Each path below is one point turned by a fixed rotation once a step. After each direction that follows a path, write how fast that rotation turns it, in degrees a step (0 if it stays still).
Each turn is a multiple of 5 degrees from 10 to 175, or 0.
Path 1:
0 10 3 -1 21 -2 -34 17 -26 10 -2 -23 40
8 6 4 -15 16 8 -27 26 -12 19 -5 -31 38
20 -5 10 -27 6 18 -22 25 0 14 -1 -37 26
24 -17 17 -29 0 21 -24 17 5 1 8 -33 11
23 -25 23 -20 -3 22 -32 7 -1 -17 17 -25 0
15 -22 28 -5 -1 14 -39 0 -15 -25 21 -14 1
5 -14 27 9 8 5 -45 -2 -31 -22 16 -7 8
-4 -6 21 13 17 -2 -42 5 -38 -9 5 -6 24
-3 -1 12 7 23 -2 -34 15 -34 7 -6 -11 36
5 -3 5 -9 20 1 -27 25 -22 16 -10 -24 40
14 -11 1 -24 14 6 -23 26 -5 13 -8 -33 35
22 -16 4 -33 6 13 -23 20 6 1 6 -37 21
24 -17 13 -26 -1 18 -31 9 5 -14 19 -34 7
18 -12 22 -10 -2 17 -40 -1 -7 -22 26 -23 0
10 -8 32 6 2 15 -43 -3 -22 -20 23 -12 3
1 -4 31 14 11 8 -43 3 -34 -7 9 -5 14
1 -7 26 11 19 3 -35 14 -38 6 -5 -5 28
1 -12 14 -2 21 -2 -26 24 -28 13 -15 -13 38
10 -18 2 -18 19 -1 -22 26 -13 10 -14 -25 37
18 -19 -3 -30 12 3 -23 21 -1 -2 0 -35 29
20 -14 1 -29 3 10 -30 13 5 -14 17 -37 15
20 -5 10 -17 -1 16 -40 2 -2 -19 27 -34 5
13 3 27 -2 -1 19 -44 -3 -14 -16 27 -22 2
Directions:
-12 3 11 -10 -13 -14 -15 -1 9 -1 -10 0 1 => 0
-7 -14 -2 8 10 -15 1 1 -14 -5 -10 12 8 => 40
6 -18 -7 -10 -2 -5 1 -4 9 -19 7 -3 -7 => 45
Path 2:
15 6 -24 -2 -11 -17 -18 45 -4 8 -34 -8 17
1 0 -13 0 -20 17 10 1 -28 -23 -49 12 16
5 -22 5 -22 -28 35 -16 -22 -9 11 -19 23 -12
3 8 -6 -4 -18 1 -45 -3 25 41 -14 10 4
2 17 -13 -3 -6 -16 5 21 18 12 -34 20 44
20 -17 0 -37 -11 6 16 25 -10 -17 -35 17 12
1 -16 2 -17 -24 22 -37 9 -15 -5 -34 -14 -18
-20 7 -13 18 -33 13 -25 -13 -11 31 -25 5 17
20 1 -18 -8 -13 -4 8 -7 3 30 -16 50 23
34 1 -4 -35 4 1 -15 12 29 -9 -33 17 2
-24 -4 8 -18 -19 17 -18 25 16 -9 -41 -18 16
-15 -18 -3 -1 -41 8 -3 23 -35 24 -17 15 15
36 5 -18 -3 -15 -7 -26 -12 -28 16 -25 29 -4
13 13 -15 -15 0 14 -17 -31 25 1 -44 8 17
-14 -17 -4 -25 -19 25 5 18 37 18 -19 11 21
8 -9 2 -8 -26 -7 -20 55 -5 13 -14 22 -1
8 17 4 0 -15 -15 -23 4 -33 -13 -47 9 14
0 -14 -8 -27 -17 20 1 -38 -17 12 -35 1 18
14 -20 -32 -16 -19 22 -19 3 23 36 -11 9 -5
5 20 -16 18 -14 3 -19 34 29 5 -28 25 11
-5 6 24 -16 -17 -3 7 14 -8 -17 -37 33 27
10 -23 14 -47 -21 1 -21 -3 -23 13 -22 -5 1
4 -1 -35 1 -18 5 -33 2 -6 30 -30 -22 7
Directions:
2 -4 -15 10 -5 10 -2 -17 -18 3 -2 -5 -8 => 70
13 10 -6 10 4 -11 9 5 -10 -8 -4 17 4 => 95
5 5 -2 -3 5 13 -10 2 -6 -9 20 -1 16 => 0
-10 4 21 6 -11 0 -11 -3 -10 -1 4 13 -6 => 80
Path 3:
52 11 -17 -19 19 7 -24 -4 -14 4 3 2 -2
49 6 -20 -12 4 -10 -4 12 -32 7 17 -12 7
44 9 -15 -21 -26 -8 10 13 -16 -3 19 -14 -13
44 0 -4 -23 -24 16 -10 10 -6 -12 -2 -15 -27
38 -13 5 -12 2 29 -17 20 -25 -7 0 -17 -18
27 -4 4 -16 11 26 11 25 -32 0 26 -5 -13
29 15 -1 -30 4 25 14 7 -11 -6 30 12 -23
43 16 -11 -30 16 21 -15 -10 -3 -2 11 15 -15
49 7 -18 -15 22 4 -19 2 -24 9 10 0 5
46 11 -22 -15 -5 -13 7 11 -27 6 23 -8 3
46 10 -15 -24 -28 -4 4 6 -9 -7 11 -12 -19
45 -6 -4 -19 -15 16 -20 11 -13 -10 -8 -18 -22
35 -13 4 -10 5 25 -8 27 -32 -3 9 -19 -13
26 3 5 -20 2 25 18 24 -26 -5 31 -1 -18
33 15 -3 -32 5 29 4 1 -4 -6 21 15 -25
44 11 -10 -24 25 21 -20 -4 -10 2 7 11 -9
46 9 -18 -13 22 -1 -6 7 -29 10 19 -1 7
45 16 -20 -21 -12 -13 12 7 -19 3 23 -5 -4
50 8 -13 -25 -25 1 -9 4 -3 -8 3 -11 -20
46 -10 -2 -12 -6 16 -22 15 -21 -7 -6 -24 -15
33 -10 3 -10 0 21 5 28 -34 -2 18 -18 -12
27 6 3 -26 -5 28 18 18 -16 -8 29 3 -26
35 11 -1 -31 11 34 -9 0 -2 -6 12 13 -25
Directions:
-5 10 -1 -8 -16 -5 20 -1 7 -3 13 6 -7 => 95
1 -11 4 5 -20 -2 0 10 -3 -6 -8 -18 -6 => 45
Path 4:
43 -8 4 0 12 5 22 12 18 13 1 -38 24
17 -21 -17 -27 -26 29 17 -13 -19 34 -3 -8 11
19 -39 14 -9 -6 8 8 8 45 19 -27 7 7
33 -3 -3 -12 0 53 14 19 3 -13 -6 -20 14
35 -26 -1 -17 -6 -7 11 -9 9 36 10 -38 11
1 -33 -7 -7 -23 37 27 -9 4 19 -26 11 16
36 -14 11 -24 3 14 7 36 36 7 -14 -9 -2
40 -9 -6 -6 -5 41 2 -17 -5 6 11 -26 30
5 -45 1 -20 -17 -1 28 -3 13 32 -8 -25 -6
24 -7 -4 0 -6 35 26 17 18 13 -33 16 29
45 -14 3 -37 -7 21 -13 14 15 11 8 -23 -6
16 -37 1 11 -4 25 19 -29 9 11 -1 -27 30
10 -21 -5 -25 -15 14 41 29 5 25 -22 -10 -7
50 -3 1 -9 -2 25 -8 3 22 23 -12 11 33
16 -40 2 -28 -15 35 1 -6 9 -3 9 -31 -10
17 -24 4 14 6 8 43 5 18 21 -17 -25 28
29 -3 -14 -36 -21 29 13 21 -8 30 -13 6 3
35 -34 13 -9 -4 18 -17 -14 39 11 -5 -5 17
9 -26 -1 -11 -7 42 34 11 -1 -10 -7 -35 2
37 -7 -5 -9 -1 -8 26 13 11 45 -11 -14 25
20 -26 -7 -27 -27 46 -6 -11 3 16 -12 14 7
24 -37 19 -4 8 13 10 12 44 -5 -9 -28 3
28 -1 -15 -8 -5 36 34 8 -18 13 -3 -26 23
Directions:
5 -5 -2 -7 -8 -2 -18 -20 -6 10 11 1 1 => 115
-8 -1 -7 3 -4 -12 19 -4 -13 17 -2 -4 3 => 100
14 -13 10 -11 -8 3 15 3 2 -2 10 6 11 => 0
5 2 3 19 8 -2 -1 -11 8 2 -4 6 21 => 170
Path 5:
-15 -32 16 -4 17 -21 42 20 -6 -15 -11 -19 -4
-38 -27 -20 7 6 -8 28 31 8 15 -14 0 9
1 -39 4 -5 13 -18 33 31 -11 -11 -19 -12 -13
-44 -28 -11 11 15 -11 34 19 11 1 -1 -9 7
-4 -33 4 -8 4 -17 34 38 -11 8 -30 -5 -2
-32 -39 -16 13 21 -9 27 21 8 -13 2 -13 -5
-19 -24 14 -7 0 -23 41 30 -4 10 -25 -7 8
-20 -43 -28 9 16 -1 23 31 -1 -3 -9 -7 -7
-23 -28 21 -3 8 -29 41 22 3 -7 -14 -15 1
-27 -32 -28 3 13 2 28 33 -5 12 -16 -4 9
-9 -39 12 1 7 -27 32 29 2 -15 -14 -12 -15
-40 -23 -14 5 17 -3 39 21 0 8 -9 -11 17
-3 -40 2 -2 0 -23 26 40 0 1 -25 0 -12
-36 -31 -8 8 24 -5 39 15 0 -9 0 -20 4
-17 -28 3 -5 -4 -26 31 37 4 13 -27 1 1
-17 -41 -18 6 24 1 31 24 -8 -13 -4 -16 -6
-30 -25 14 0 0 -31 36 27 11 4 -17 -6 1
-13 -37 -24 1 19 4 30 30 -13 6 -17 -10 3
-25 -35 11 5 5 -31 30 26 12 -12 -7 -8 -11
-26 -25 -13 -2 18 1 40 25 -12 13 -19 -12 15
-12 -43 -4 6 4 -25 21 36 10 -8 -14 -3 -16
-31 -25 -1 -1 22 -6 45 15 -8 -2 -8 -19 12
-17 -36 -9 2 -3 -21 21 40 9 11 -22 6 -6
Directions:
16 -8 -14 -2 -4 7 -9 13 -7 6 -10 8 -7 => 140
14 3 12 -11 7 3 11 -4 -19 -2 -7 -9 3 => 175
0 2 3 -12 -5 -1 -13 -10 -13 5 19 12 -1 => 0
Path 6:
33 38 -20 -19 -14 8 19 16 -4 -11 23 -18 -7
14 -5 -3 0 6 -4 40 -38 -2 -25 24 -19 -22
44 20 -2 -17 0 -7 -1 18 -6 -9 36 -24 -18
9 20 -18 -5 -9 8 49 -25 1 -24 13 -20 -7
39 -5 2 -11 12 -15 3 -7 -8 -8 42 -18 -34
24 37 -11 -13 -15 10 32 2 3 -26 13 -28 5
17 -6 -14 0 14 -11 29 -27 -9 -6 33 -15 -38
46 24 8 -21 -12 3 8 11 -1 -26 26 -25 1
4 17 -27 3 9 -5 44 -23 -2 -8 20 -26 -24
49 -2 6 -20 -6 1 5 -2 -8 -18 39 -7 -19
13 37 -12 -1 3 -5 35 -8 6 -21 11 -42 -5
32 -8 -17 -13 -3 1 22 -14 -15 -5 41 1 -33
31 26 14 -11 -1 -6 17 -3 7 -34 16 -40 2
16 17 -36 -5 2 0 34 -9 -11 4 29 -12 -33
42 -2 19 -16 -8 1 15 -16 0 -36 30 -18 -5
12 38 -25 -3 9 -11 25 3 -1 -2 21 -37 -22
36 -8 -4 -17 -16 11 30 -22 -10 -23 34 3 -16
24 27 6 -3 15 -19 11 1 6 -19 19 -47 -14
25 14 -31 -15 -17 13 36 -9 -12 -7 28 1 -19
30 -1 20 -6 12 -15 17 -21 5 -31 27 -34 -15
27 37 -33 -14 -7 3 21 14 -6 0 26 -21 -20
22 -7 6 -7 -3 2 37 -37 -1 -31 26 -13 -14
35 28 -8 -10 10 -14 3 17 -3 -5 30 -34 -22
Directions:
12 -17 19 -2 5 -6 -13 -4 0 -6 8 2 -3 => 145
9 3 -8 -10 12 0 -4 -4 4 -11 -20 9 -10 => 0
Path 7:
-8 -2 13 2 7 11 19 6 36 15 15 29 -16
-1 18 0 9 -3 36 24 18 27 21 6 4 -4
4 -7 1 -1 3 3 18 29 33 28 3 20 -13
-8 17 -9 -10 -8 18 22 16 18 36 15 -4 -12
2 1 -6 -10 -3 -2 9 48 26 18 4 -1 -10
-22 9 -2 -21 -6 -5 12 17 23 23 29 -10 -18
-14 10 -2 -8 -6 7 2 44 30 -3 12 -17 -2
-29 -4 8 -13 2 -12 6 15 38 5 26 2 -7
-30 15 -1 1 0 20 8 22 33 -6 16 -11 15
-25 -11 4 2 14 -3 11 22 39 1 11 21 10
-34 15 -9 2 8 25 22 7 21 10 16 10 13
-14 0 -10 2 13 10 18 37 20 2 1 30 7
-25 12 -10 -10 8 14 26 11 9 17 20 28 -13
-6 15 -10 -4 3 24 17 44 11 -2 3 19 -12
-11 6 3 -16 1 5 17 18 15 9 21 27 -33
-3 23 4 -5 -9 30 13 29 21 -1 14 0 -21
2 -3 16 -6 -1 1 9 24 39 5 15 15 -27
-9 17 12 0 -11 27 15 8 36 15 21 -11 -13
4 -6 9 7 1 4 9 32 48 15 2 2 -1
-18 5 0 -3 -1 8 21 4 34 36 18 -5 1
-8 2 -10 1 2 8 13 42 29 21 -1 -7 14
-27 -4 -10 -17 5 -13 17 20 24 30 18 5 -1
-25 16 -20 -11 -1 11 12 40 13 6 12 -11 7
Directions:
-12 8 0 -6 -3 4 6 -22 -5 11 13 -4 -5 => 155
-5 5 3 -3 28 6 -7 5 4 6 -3 -7 -9 => 0
Path 8:
40 -4 -24 9 8 -2 12 -8 11 10 -35 -9 5
35 8 -15 35 6 -4 20 -9 11 7 -26 -1 0
16 12 -18 33 14 4 24 -23 -5 10 -25 -12 11
25 -8 -25 18 15 21 22 -15 0 2 -22 -11 15
28 -7 -13 39 6 21 15 -3 18 -1 -13 -4 18
10 5 -7 36 -2 12 12 -14 12 11 -21 -15 33
19 -7 -15 9 1 14 8 -11 14 12 -30 -22 35
37 -7 -12 16 -4 2 3 0 28 10 -28 -7 19
26 12 -7 29 -4 -13 8 -10 18 19 -33 -9 16
25 7 -21 9 7 -8 14 -19 2 17 -39 -16 12
40 -5 -24 16 12 3 18 -9 8 4 -30 -5 0
27 7 -13 44 8 4 21 -12 6 4 -21 -2 3
13 5 -17 29 13 14 25 -23 -6 7 -23 -14 20
25 -15 -22 19 11 26 17 -10 9 1 -19 -13 23
25 -5 -8 38 -1 16 11 -2 24 3 -17 -7 25
12 6 -8 27 -3 5 9 -13 15 14 -27 -19 35
27 -6 -17 4 0 4 5 -9 15 15 -34 -18 28
40 -1 -12 20 -1 -6 6 -1 25 11 -32 -5 9
23 16 -11 31 1 -12 14 -16 8 17 -33 -9 9
27 4 -26 12 13 1 20 -21 -4 13 -34 -14 10
37 -6 -22 26 14 11 21 -9 8 1 -22 -2 1
19 7 -11 46 9 12 22 -13 4 3 -17 -5 14
10 -1 -18 24 9 20 19 -21 2 8 -22 -19 31
Directions:
-18 17 7 10 -2 -7 2 -10 -9 8 -2 -5 7 => 110
-11 11 -6 -5 17 -4 -3 19 2 -5 -2 9 6 => 0
Path 9:
9 42 -1 -22 -22 -7 12 16 -32 7 -12 19 -2
29 17 21 -29 -20 -19 4 -1 -13 -35 6 -7 -10
19 26 -29 -23 -8 11 -4 -4 -40 -23 3 16 0
12 25 14 -8 -14 -6 13 12 -18 -34 -19 29 -25
16 41 2 -31 -34 -9 -6 4 -13 -6 3 11 15
29 13 5 -27 -5 -9 16 -1 -40 -25 -1 -7 -22
16 25 -14 -16 -16 9 -12 -2 -14 -44 2 30 0
8 36 6 -15 -16 -8 18 16 -34 -1 -19 23 -15
27 25 17 -32 -30 -19 -2 -2 -4 -30 9 0 1
24 22 -22 -25 -3 8 6 -2 -49 -16 1 7 -6
13 22 11 -7 -15 -4 4 5 -9 -45 -11 32 -19
11 44 -2 -27 -31 -8 2 10 -24 5 -5 17 8
30 14 16 -28 -11 -16 14 -1 -27 -30 2 -9 -20
17 27 -25 -20 -13 11 -11 -4 -26 -33 5 24 3
7 31 14 -11 -13 -8 20 16 -27 -17 -22 27 -24
22 36 9 -33 -35 -14 -8 0 -7 -20 8 4 10
26 16 -9 -26 -1 0 13 1 -48 -18 -1 -3 -16
15 25 -2 -12 -16 3 -4 1 -7 -49 -4 33 -10
7 41 -1 -21 -24 -6 12 15 -32 7 -13 20 -3
29 17 20 -29 -20 -18 5 -2 -13 -35 7 -7 -11
21 25 -29 -25 -8 13 -4 -3 -39 -23 3 16 0
12 26 16 -7 -12 -6 15 12 -17 -34 -18 30 -27
15 41 2 -32 -35 -10 -5 5 -14 -7 3 11 13
Directions:
3 -6 15 2 -4 -6 -5 -4 18 -21 3 0 -3 => 160
11 -11 -1 -10 6 7 5 11 10 0 -17 0 14 => 0
Path 10:
8 -32 -25 15 31 13 -11 -31 17 2 9 -16 -11
8 -14 -29 6 23 -27 5 -13 14 -15 -28 -32 -4
-11 -12 -54 -4 22 17 -14 -15 19 -7 -6 -6 5
15 -37 -16 17 34 -5 7 -26 19 2 -1 -17 -14
-5 -9 -41 -2 18 -18 -9 -10 8 -17 -24 -34 7
4 -16 -42 7 26 23 -10 -25 27 -2 -3 2 -11
5 -37 -21 9 31 -21 15 -17 12 -4 -11 -26 -1
-7 -5 -47 0 18 2 -26 -17 10 -17 -12 -29 3
16 -22 -31 12 30 7 8 -23 33 0 -11 1 -18
-9 -34 -34 -2 26 -19 6 -11 3 -6 -8 -32 13
6 -6 -37 11 20 12 -30 -28 17 -12 -7 -21 -13
12 -25 -32 6 29 -13 23 -15 28 -2 -23 -5 -8
-15 -27 -41 -5 24 0 -13 -16 2 -7 2 -31 14
19 -10 -24 19 26 3 -15 -31 25 -9 -11 -18 -23
-3 -21 -42 -4 25 -17 20 -5 20 -9 -25 -12 7
-7 -27 -37 4 26 17 -22 -25 9 -2 9 -21 1
19 -15 -20 16 28 -16 3 -24 22 -10 -22 -22 -19
-14 -15 -54 -10 22 -1 1 -6 14 -10 -16 -14 13
9 -32 -24 14 31 13 -12 -30 18 1 8 -16 -11
7 -15 -29 5 23 -28 6 -13 15 -16 -28 -31 -4
-10 -13 -54 -4 20 17 -13 -16 19 -9 -6 -5 4
15 -36 -15 16 34 -6 6 -27 19 2 -1 -19 -14
-7 -8 -43 -1 20 -17 -7 -9 8 -19 -23 -34 5
Directions:
7 15 5 6 -5 -9 -15 -3 -3 -10 -9 -16 -8 => 120
7 1 -12 -13 4 -9 1 6 -12 -1 12 3 -20 => 0
